(in the rows, 128 means zero)
runs of hidden systems:
path 1, Z_50 (11 x 22):
[[149 165 104  94 134 146 133 177 189 142 145 174 147 105 109 164  74 138
  164 110 108 123]
 [107 155 120 132 106  80 163 166 174 145 126 101 114 149 161 119 163 192
  164 117  95 111]
 [132 112 143 153 156  90 105  84 120 127 115  85 132  86 140 138 198 165
  127 168 143 103]
 [154 120 157 101 151 173  55 146 128 125 140 131 175 107  77 152 144 113
  141 146 176 127]
 [133 166 174  93  92 166 100 202 132 120 146 130 145 179 139 109 125 122
  127  93  90 101]
 [150 173 157 175 129 122 135  87 137 151 129 124 102 148 181 103 138 142
   97 131  50  92]
 [150 150 118 167 158 157 133  87 165 169 123 127 118  76  98 137 107 143
  110 201 141 152]
 [110 140 109  82 121 136 108 205 164 116 106 102 128  84  85 112  97 138
  156 161 135 154]
 [120 146 122  97 113  92 111 140 142  81 105 110 110 134 139 112 166 125
  189 104  70  69]
 [152 135 142 144 127 123 139  73 138 149 143 148 149 112 140 180 171 123
  155 141 132  45]
 [119 119 165 127 130 143 105 166 149 200 151 124 181 102 122 177 109 147
  110 135 151 138]]
path 2, Z_436 (11 x 22):
[[165  96 123  69 119  83 190 140 111 131 104 144 133  99 153 132 100 116
  155 151 176 111]
 [ 98 100 177  85 104 112 127 136 142 158  90  69 148 159 146 119 100  69
  165 134 151 144]
 [ 61 146 142 143 122 171 109  93 132  69 130  75 155 136 131 150 131  80
  119 106 134 152]
 [109 143  98 155 144 148 157 106 121 103 176 157 162 109 155 187 115 152
   86  71 132 157]
 [132 107 104 156 123  89 184 152 127 156 154 158 107 186 155 126 128 190
  116  93 155 155]
 [133  87 132 143 116  93 150 126  74 117 101 113  78 165 140  67 140 130
  101 159 159 134]
 [152  90 141 118 157 126 107  85 101 105  95 135 115 112 120 121  63  53
  117 153 145 134]
 [122 152 124  89 120 168 146 142 174 109 126 146 144 143 119 153  46  65
  162 110 134 140]
 [ 75 176 114 114  87 136 185 144 152 107 133  98 139 129 176 126 118 133
  131  92  84 149]
 [ 85 112  88 163 145  78 168  71 128 125 121  91 124  93 164 146 157 168
  121 116 130 158]
 [115  62 101 135 135 102 147 127  96 126 133 137 138 117 102 160 138 141
  128 139 227 153]]
path 3, Z_80 (11 x 22):
[[106 125 124 146 148 175  52 141 129 118 168 147 157 129  69 171 151 135
  127  91 141 137]
 [146 163 145 142 141 110  97 188 158  65 139 124 104 170 137 115 148 176
  142 113  92  87]
 [180 136 141 149 134  81 163  99 135 160 112 140  98 107 165 116 143 155
  130 181 107  65]
 [140 102 147 126 131 148 119 109 139 209 118 125 154 101  86 147 111 104
  133 190 187 138]
 [ 98 138 159  97 123 171  52 168 149 114 110  79 145 136  88 109 118  93
  150 129 119 158]
 [120 181 107 113 103 135 126 113 141 102 125 123 112 124 142 104 168 130
  161  97  39  88]
 [139 143  98 131 116 112 181 119 143 184 161 166 151  91 146 176 160 181
  139 119 122  93]
 [112  78 158 151 165  92  82 158 144 163 135 104 153 120 116 168 130 166
  123 133 176 151]
 [115 118 166 150 144 125  58 120 116  67 105  79 107 150 106 109 165 108
  141 151 136  94]
 [189 181 142 101 111 170 141 105 122  99 131 161 132 117 130 118 152 103
  143 158 108  52]
 [177 158 149 108 130 150 142 137 179 214 146 159 157 142 142 139  95 137
  139 126 111 141]]
path 4, Z_737 (11 x 22):
[[129  93 148 145 173 103 129 113 141 102 114 109 125 166 155 134  59 110
  112 109 165 198]
 [ 95 148 118 133 110 181 172  97 130  70 131 103 135 167 130 124 118  86
  124 127 186 171]
 [135 115  76 108 122 144 185  85  80 121 130 161 134  89 141 119  90 104
   93 111 136 178]
 [106  88  77 149 136 125 146 130 128 147 146 172 107 173  94 145  86 129
  132  88 172 181]
 [ 65 102  97 146  96 117 175 172  90  72 137 117 114 135 126 137 120 134
  100 126 187 133]
 [123  89 109 137 172  85 134 111 101  57 112 132 114  93 153 149  70 114
  104 112 143 147]
 [135 130 133 131 147 143 164 112 165  82 136 140 142 181 138 162  77  97
  150 109 193 153]
 [112 132 127 106 100 140 207 115 101 111 130 108 148 141 181 112 110 117
   92 116 164 186]
 [105  93  82 152 154 134 131  65  96 126 129 138 121 136 118 125 108 111
  102  88 143 207]
 [100 113  83 146 109 174 152 142 100  96 158 170 124 147  75 150 113 109
  115 120 197 140]
 [125  94  96 120 122  92 174 170  80  89 124 152 100 117 151 113  70 136
   85 121 148 142]]
path 5, Z_50 (11 x 22):
[[113 150 112 169 146 166 116  82 129 114 168 123 163 109 114 168 193 166
  112 116 152 147]
 [176 124 140 100 132 144 104 203  91 124 154 157 143 108 115 113 135 179
   86 139 149 133]
 [153 126 164 134 129 122  75 151 135 144 112 121  89 219 120  69 138 128
  142 116  94 124]
 [115 156 154 174 106 165 151  84 126 110 117  99 104 141 132 114 134  85
  109 191 136  85]
 [147 128 138  98 149 137 126 124 145 144 107 136 142  52 129 148  40  89
  116 163 112 135]
 [ 98 162  84 101 121 135 139 142 194 134 126 130 131 132 114 132 110 132
  187  83  88 166]
 [110 144  87 134 101  89 181 128 114 106 135 121 118  90 155 132 194 184
  140 132 114  84]
 [160  71 139 135 168  79  77 109 114 168 127 145 141  94 108 159 158 152
  141 143 155  97]
 [ 97 123 165 131 116 174  74 180 142 123 154 110 160 182  82 154 144 119
  142 116 182 131]
 [134 157 189 128 114 135 119 169  99  76 138 104 137 147 189 110 120 131
   76 111  89 103]
 [197 163 144 152 174 146 122  54 150 146 129 151 116 148 154 110 112 128
  113 133  89 148]]
path 6, Z_436 (11 x 22):
[[138 143  69 119 140 162 104 171 120  91 140 171 105  95  65 108 118 154
  119 131 117 147]
 [173 128 106  74 124  82 128 155 118 126 121 169 119 103 145 113 138 150
  164 100  70  71]
 [130 131 153 118 104  96 145 107 160 175 100 100 121 120 136 133 157 112
  184 176 122  58]
 [ 83 130 165 134 121 163  88 140 135 150 118  66 162  75  99 144 133 111
  113 187 152 133]
 [116 136 138 133 167 148  44 161 145  95 154 119 162 116 104 162 134 156
  123  81 115 158]
 [173 164 118 134 131 135 135 138 132  98 172 171 132 169 143 136 193 188
  139  85 120  89]
 [179 129 152 144 112 120 153 103  99 206 134 147 117 138 157  94 170 164
   98 162 120 100]
 [134  98 139 158 145 139  74 115 130 188 101 119  95 136  73  92 110 107
  122 181 129 143]
 [128 147 106 108 134 175  72 163 125  71 124 151 113  99  61 119 100  93
  135 139 107 109]
 [158 173 123  85 124 119 133 154 155 113 136 160 140  91 158 149 113 141
  154  94  52  74]
 [122 159 134 132 113  97 169 120 188 179 118  94 129 120 151 137 167 170
  173 160 113 100]]
path 7, Z_42 (11 x 22):
[[134 104  68 119 178 113  94 136 147  89 122 155 117  89  73 149 104 142
  158 110 147 159]
 [174 135 113  69 123 102 174 160 138  78 133 158 142 133 149 143 137 149
  176 116 173  97]
 [138 105 186 116 117  78 148 111 112 158 125 109 157 145 204 151 137 125
  125 107 129  92]
 [ 67 118 162 170 127 160  96  86 123 138 145  86 161 156 136 163 135 100
  100  97 138 160]
 [108 154 121 119 119 201  94 162  96  82 148 133 138 124  97 105 118 119
   82 108 114 170]
 [178 123  94 130 133 127 135 147  96 128 137 200  77 159 120  81 106 147
  104 112  97 120]
 [136 110  93 169 115  95 208  97 121 164 127 152  90 130 136 127 132 152
  123 173 168 110]
 [ 90  83 140 124 133  98 132 123 124 144  91  73 139  64 123 144 101 106
  126 188 172 147]
 [107 114 133  99 156 119  82 138 167  75  99 101 137 134 110 144  77  78
  174 102 131 155]
 [145 184 112  89 119 143 166 127 156  67 144 154 145 140 170 141 120 126
  155  68  89 117]
 [152 129 131 122 125 108 154 111  98 185 161 159 161 112 186 147 148 170
   94  81  91 126]]
path 8, Z_240 (11 x 22):
[[148 121 159 112 144 122  92 154 132  93 146 114 168 118 115 168 187 160
  157 140 189  95]
 [169 131 207  78 117 146  88 154 107 124 134 116 174 170 158 121 152 115
  132 102 133 105]
 [151 155 167 141  99 165 125  82 112 178 148 145 135 183 157 114 155 104
  116 105  83  92]
 [134 162 106 154 100 174 140 119 130 207 153 163 118 106 104 121 138 148
  102 154  91 113]
 [152 133 104 128 145 123  89 158 159 168 107 145  91  97  70  98 110 150
  149 173  94 127]
 [147 137 118 126 140 115 104 134 151  66  92 116  80 126  90  99 132 114
  173 181 137  84]
 [134 140 149  92 109 120 154 133 136  76 111 115 146  89 145 159 120  87
  162 162 150  55]
 [107 136 172 100 116 120 125 121 171 160 130  98 186 123 158 188 132 105
  175 105 126  97]
 [102 168 146 125 114 155  91 128 142 144 152 102 166 144 134 135 196 157
  143  80  82 132]
 [175 142 109 118 133 134  94 120  85 139 154 171 130 110 128 104 195 177
  109  97  75 107]
 [198 106 131 144 133 114 120 136 108 172 138 185  99 161 105 109 156 162
  128 154 148  83]]
path 9, Z_771 (11 x 22):
[[148 126 109 118 100 102 180 144 136 172 112 132 103 101 111 109 154 157
  156 201 155  89]
 [ 98 105 154  93 123  89 104 141 125 152  96  66 156  48 139 141 138 126
  139 166 121 115]
 [ 84 138 137 132 135 142  85 116 159  89 139 110 165 104 106 198 140  96
  168 107 129  86]
 [151 187 134 111 117 163 141 175 153  98 177 168 160 143 149 159 138 164
  130  82 105  96]
 [178 146 167 136 154 116 107 129 146 181 146 133 138 179 169 109 152 186
  112  94  95 154]
 [133 133 151 184 137 161 104  86 116 136 133  99 113 170 110  93 185 143
   99 167 158 149]
 [156 123 139 124 130 176  97 143  75 120 128 145 123  88  85 107 114 105
   79 186 150 114]
 [151 113 145 109 127 121  95 152 157 176 103 153 103 121  91 128  59  80
  161 163 104  85]
 [102 175 117 136 105 114 167 125 188 138 105  97 102 108 145 125 122 131
  167 163  79  88]
 [122 152  93 132 152 112 142 100 144 127 138 118 157  34 147 164 155 183
  122 129 101 138]
 [134 110 119 117 152 118  85 153 149 125 151 139 160 125  89 172 183 174
  173 105 178 127]]
path 10, Z_737 (11 x 22):
[[180  98 130 111 139 117 145 102 125 179 134 152 142 185 134 113 155 147
  150 108 182 170]
 [ 76  83 147 141  77 141 118 131  62 154 130 101 125 170 111 103 167  96
  106 130 164 125]
 [ 99 104 119 155 134 142  81 121  74 104 123 147 100  91 105 132  78  76
   78 124  84 105]
 [143 168 113 154 145 146 146 163 184  98 143 172  97 145 117 152  53 131
  130 131 114 113]
 [127 158 111 131 119  97 217 147 169 121 121  97 114 121 178 117 123 187
  127 157 149 153]
 [115  91 113 121 158  91 125  71 132 134 103  81 148  90 129 139 157 137
  155 138 171 182]
 [120 103 135  73 112 170  93 129 104 116 131 132 176 131  80 150 141  70
  163 109 180 130]
 [135 121 128  86  95 137 133 163  76 116 140 167 128 160 152 105 105 102
  109  66  84 109]
 [108 130 112 206 137 109 140 103 128 128 154 157  88 175 158 142 120 153
   96  79  82 116]
 [112 141 131 196 141 149 151 126 139 116 157 120 131 102 130 168 130 167
   75 178 175 127]
 [173 117 142  98 167 128 116 152 129 103 100 105 128  94 121  98  94 143
  109 185 176 183]]
path 11, Z_80 (11 x 22):
[[ 65  92  78 149  99 115 179 166 100 116 142 137 111 126 107 144 112 143
  107 128 189 149]
 [121  88 118 110 158  88 118 156  96  55 111 129 121  90 140 141  66 112
  105 111 140 145]
 [136 123 111 137 145 119 169  67 139  71 114 137 108 173 149 133  96  81
  153 108 154 136]
 [138 152 139 105 102 158 211 126 115 109 138 115 155 140 180 117 108 124
   91 134 173 171]
 [143 104 119 122 147 133 125 100  82 150 132 139 134 139 150  97 101 129
   76  85 113 211]
 [ 86 106  81 162 100 145 147 135  85 110 150 152  93 192  99 103 142 128
  110  93 150 152]
 [122 113 101 117 110 108 161 194  83  82 138 160 106 107 144 125  80 141
   83 119 125 107]
 [134  91 100 152 164  84 156  98 138 124 113 161  93 130 142 147  40 102
  126 115 131 143]
 [ 90 127 118 139 117 144 193 117 141  89 115  92 123 147 134 130  91  99
  122 158 201 177]
 [142 134 114  76 137 142 145 113  92  75 113 110 146  91 157  93 104 114
   98 113 127 196]
 [138 116  82 117 119 131 161  81 103 126 139 172 122 181 133 110 140 116
  142  59 130 166]]
path 12, Z_42 (11 x 22):
[[134 101 120 123 121 140 151 130 100  94 131 161 109 199 122 113  83  84
  124  98 179 152]
 [106 130 114 129  92 121 214 117  95 108 123 127 108 131 180 113  79 104
   86 128 126 135]
 [ 95  84  97 152 151 102 145  82 102 157 118 131 120  86 145 146  62 109
   88 111 117 179]
 [ 89  98  65 116 142 129 153 134 131  94 136 142 136 113 101 154  89 127
  136  96 180 199]
 [136 101 107  76 126  87 161 167  86  61 124 144 133 111 161 128 104 134
  126  92 150 133]
 [136  84 137 136 139  83 158  82  94 124 138 156 137 158 181 164 110 107
  119  74 145 113]
 [ 75 111 136 144 106 157 170 108  99 127 153 111 166 136 154 166 107 102
   86 105 178 169]
 [ 97  99 133 125 131 140 103 163  76 101 133 120 133 127 135 114  73 111
   63  94 124 189]
 [137 114  76 152 144 130 153 110  97  78 140 181  87 170 125 113  91 121
  106  86 133 158]
 [139 112  85 119 107 117 221 108  85 126 131 161 120  99 153 127 101 128
   98 145 171 139]
 [ 96  52 127 124 133  73 148 125  98 163 104 113 129 108 148 144  69 105
  113 128 163 163]]
path 13, Z_771 (11 x 22):
[[133 133 141 114 134 155 156  82 127 123 119 132 142 133 163 132  46  60
  104 112 126 169]
 [ 98 142  69 133 120 160 169 115 162 143 128 148 110 146 102 119  76 111
  141 108 128 197]
 [108 120  55 114 118 102 147 149 103 106 117 135  86 112 116  75 139 165
  128 108  96 167]
 [119  60  90 131 137  54 127  97  69 119 114 144 103 111 131 128 160 133
  140 106 135 103]
 [ 91  78 135 130  96  93 178 141  93 116 132 123 140 137 145 169 127 108
  131 128 199  89]
 [ 93 118 168 102 122 119 147 167 131 100 125  95 167 133 178 154  61 102
  107  99 146 160]
 [113 151 119 134 155 148 126  95 168  81 132 124 133 175 148 137  83 100
  139  64 115 188]
 [149 157  71 129 122 160 177 104 113  97 149 170 107 164 130  93 141 149
  117  92 129 176]
 [145  74  96 114 120 100 141 123  65 174 119 154 106 138 121  79 142 148
  107 117 138 169]
 [ 72  55 127 147 102  92 120 124  77 137  99  99  95 145 106 112 126  88
  128 147 164 115]
 [ 81 110 126 128 107 115 157 142  98  71 116 120 119  93 145 158  64  78
  102 136 136  96]]
path 14, Z_240 (11 x 22):
[[159 132 136 161 123 152 172  89  91 142 169 155 140 176 162 129 167 160
   83 110 167 146]
 [138 104 140 126 110 148 142 153  96 216 135 138 133 132 124  94 104 139
   75 148 142 176]
 [112 104 115 163 140 139  94 108 122 156 101 125  75 158  87  82  83  91
  113 144 106 169]
 [105 149  72 148 123 158 161 123 127  64 121 144  82 106  93 122  80  99
  117 154 136 130]
 [120 119 102 103 143  82 177 153 164 102 107 129 126  79 149 163  52 125
  156 137 141 130]
 [ 76 116 139 139 144  80 139 121 173  98 109  61 142 140 158 158 137 139
  164 112 157 154]
 [ 91 126 134 112 125 137 116 115  83  75 144  89 176 100 154 147 180 141
  102  85 143 153]
 [163  98 126 107 143 123 120 108  81 147 162 181 165 148 147 147 141 136
  113  53 134 152]
 [132 116 131 165 109 136 147 157 108 171 159 157 104 219 131 100 138 166
   94 104 147 149]
 [120 115 139 167 120 129 122 149  85 155 122 124  86 117 131  84  90 136
   50 166 100 141]
 [139 115 112 169 174 141 116  82 142 126 110 143  96 102  94 133  57  93
  108 170 139 156]]

runs to name:
path 15 (2 x 22):
[[ 79  86 128 176 123  92 125 109  93  99 128 122 108 108 126 171 137 110
  115 139 140  55]
 [141 100 150 140 175 121 106 130 150 108 146 154 158 129 128 200  69 112
  126 101 167 134]]
 -> Z_50
path 16 (2 x 22):
[[183 123 122 157 155 165  96 103 133 147 158 198 117 183  82 138 130 126
  135 114 149 119]
 [149 168 144 119  93 158 162 203 140 128 129 133  99 166 129  78 102 145
  108 170 129 117]]
 -> Z_240
path 17 (2 x 22):
[[ 89 151 176 128  99 186 127 113 132 102 120  84 150 150 135 132 100  49
  118 142 140 126]
 [124 171 102 127 135 187 133 122 143 128 150 167 136 104 120 141  60 105
   97  99  74 157]]
 -> Z_771
path 18 (2 x 22):
[[101 122 108 120  75 119 167  95  59 137 124 130 123  97 154 113 165 108
  109 125  93  79]
 [125  80 101 164 157 116  96  86 110 185 140 182 123  93  94 170  95 113
  112 113 109 119]]
 -> Z_50
path 19 (2 x 22):
[[114 151  81 119 123 172 171  79 147  98 139 160 145 105 115 171  82  74
  145 110 137 135]
 [121 161 119 106 141 137 172 155 172  97 145 112 159 139 167 141 100 164
  122  87 146 203]]
 -> Z_80
path 20 (2 x 22):
[[127 108 139 102  98  87 197 117 144 178 114 130 131 179 172 135 101 105
  163 108 150 126]
 [ 63  97 119 149 118 110 155  72 107 165 120  78 150 107 158 148 135 119
  108 112 143 175]]
 -> Z_50
path 21 (2 x 22):
[[190 113 105 158 173 106 125  75 101 158 150 193 114 121 145 136 128 162
   94 102 100 128]
 [152 125 127 160 126 145 154 158 143 156 139 138 102 173  96 108 135 169
  115 182 202 151]]
 -> Z_240
path 22 (2 x 22):
[[138 172 121  85 119 203 156 143 137  98 135 126 160  99 121 121  89 107
  108 143 155 184]
 [161 106 122  95 135  85 128 160 114 155 110 146 102 158 157  76  92 148
  125  87  82 166]]
 -> Z_42
path 23 (2 x 22):
[[122 146  72 194 129 126 173 120 124 137 162 168  96 109 122 138 148 197
   90 140 123 119]
 [161  79 113 128 143  71 130 173 100 159 112 146  91 104 119  98 114 177
  108 164 146 131]]
 -> Z_436
path 24 (2 x 22):
[[148 158  58 100 135 162 125 121 136  90 136 164 129  79  70 126 168 145
  170 132 132 127]
 [145 106 121  93  91  90 134 191 115 158 131 164 119 133 115 127 153 149
  167 130 126  48]]
 -> Z_50
path 25 (2 x 22):
[[142 168 139 133  99 158 160 107 128 172 163 174 143 157 166 145 118 118
  110  82  73  95]
 [106 131 123 189 137 128 139 133 147 198 149 124 115 151 137 119 121 187
   81 125 114 185]]
 -> Z_771
path 26 (2 x 22):
[[131 110 179 124 154 137  35 121 126  99  98  83 127 139 102 112 130  81
  141 151 131 115]
 [141 184 154 105 109 204 125 125 146  83 142 139 153 140 125 145 109  72
  138 125 116  91]]
 -> Z_50
path 27 (2 x 22):
[[132 101 143  98  87 124 130 131  79 131  88 110  95 159 118  60 143  81
  140 162 137 110]
 [ 84 105 117 144  93 142 131  98 100 143 124 148 117 107 102 162  93  47
  127 139 121  66]]
 -> Z_240
path 28 (2 x 22):
[[141 161 173 197 140 122 154 101 146 113 129  92 106 157 183 121 137 155
   87 169 122 106]
 [184 137 130 138 149 167 127  92 103 154 128 140 128  85 108 103 139 145
   82 196 149 151]]
 -> Z_80
path 29 (2 x 22):
[[122 118  93 111 147 104 101 164 169 136 110 146  96 138 102 115  58 121
  165  96  88 159]
 [129 158  68 133 130  94 194 121 155  76 138 148 111 111 153 149 151 182
  160 107 120 111]]
 -> Z_42
path 30 (2 x 22):
[[129 137 157 161 140  97 108 103 128 160 113 103  97 163 180  87 121 142
  100 104  48 139]
 [ 98 126  84 179  96 157 161  91  96 158 149 149 105 103  91 131 172 140
  102 169 149 107]]
 -> Z_80
path 31 (2 x 22):
[[145 149  87 126 108 163 167 126 121  82 143 179  95 193 116 100 115 114
  136  94 133 137]
 [109 105  84 168 106  92 212 101  92 149 138 159  97 126 157 133 116 145
   94 128 140 118]]
 -> Z_737
path 32 (2 x 22):
[[149 149  89 124 131  93 174 158 162  87 121 123  92 147 129  99 162 196
  167 145 156 135]
 [164 109 146  99 137  79 133  80 101 125  99 107 138  76 164 129 171 127
  146 157 129  81]]
 -> Z_42
path 33 (2 x 22):
[[148 181 126 135 166 104 116 151 178  66 120 103 113  99 157 121 121 183
  130 130  76 130]
 [198 141 113 125 174 120 126  65 146 116 136 152 142 116 134 142 186 164
  165 124 146 123]]
 -> Z_771
path 34 (2 x 22):
[[133 169 159 100 100 123 136 218 176 125 134 110 128 179 147 105 133 171
  157 119 111 115]
 [135 132 159 146 133  88 105  88 100 135 106  91 112 104 175 104 167 138
  105 139  59  84]]
 -> Z_240
path 35 (2 x 22):
[[133 127 118 141 169 116  72 156 171 142 121 105 114 152  90 103 147 184
  146 121 125 189]
 [167 137 100 101 121 151 112 124  83  70 137 156 121 124  98  98 205 143
  144 127 140  95]]
 -> Z_436
path 36 (2 x 22):
[[106 147 135 124 101  96 142 176 136 174 133  93 132 116 162 110 169 202
  117 125  86 129]
 [119 103 126 174 168 106  51  96 107 119 130 117 116 108  97 139 192 156
  127 129 117 107]]
 -> Z_42
path 37 (2 x 22):
[[114 132  97  91 125 111 131 170 118  70 146 155 152  69 132 178 118 141
  140  86 109  86]
 [147 118 137 153 174  69 141  95 176 117 132 137 130 152 174 177 106 147
  154  91 135 118]]
 -> Z_80
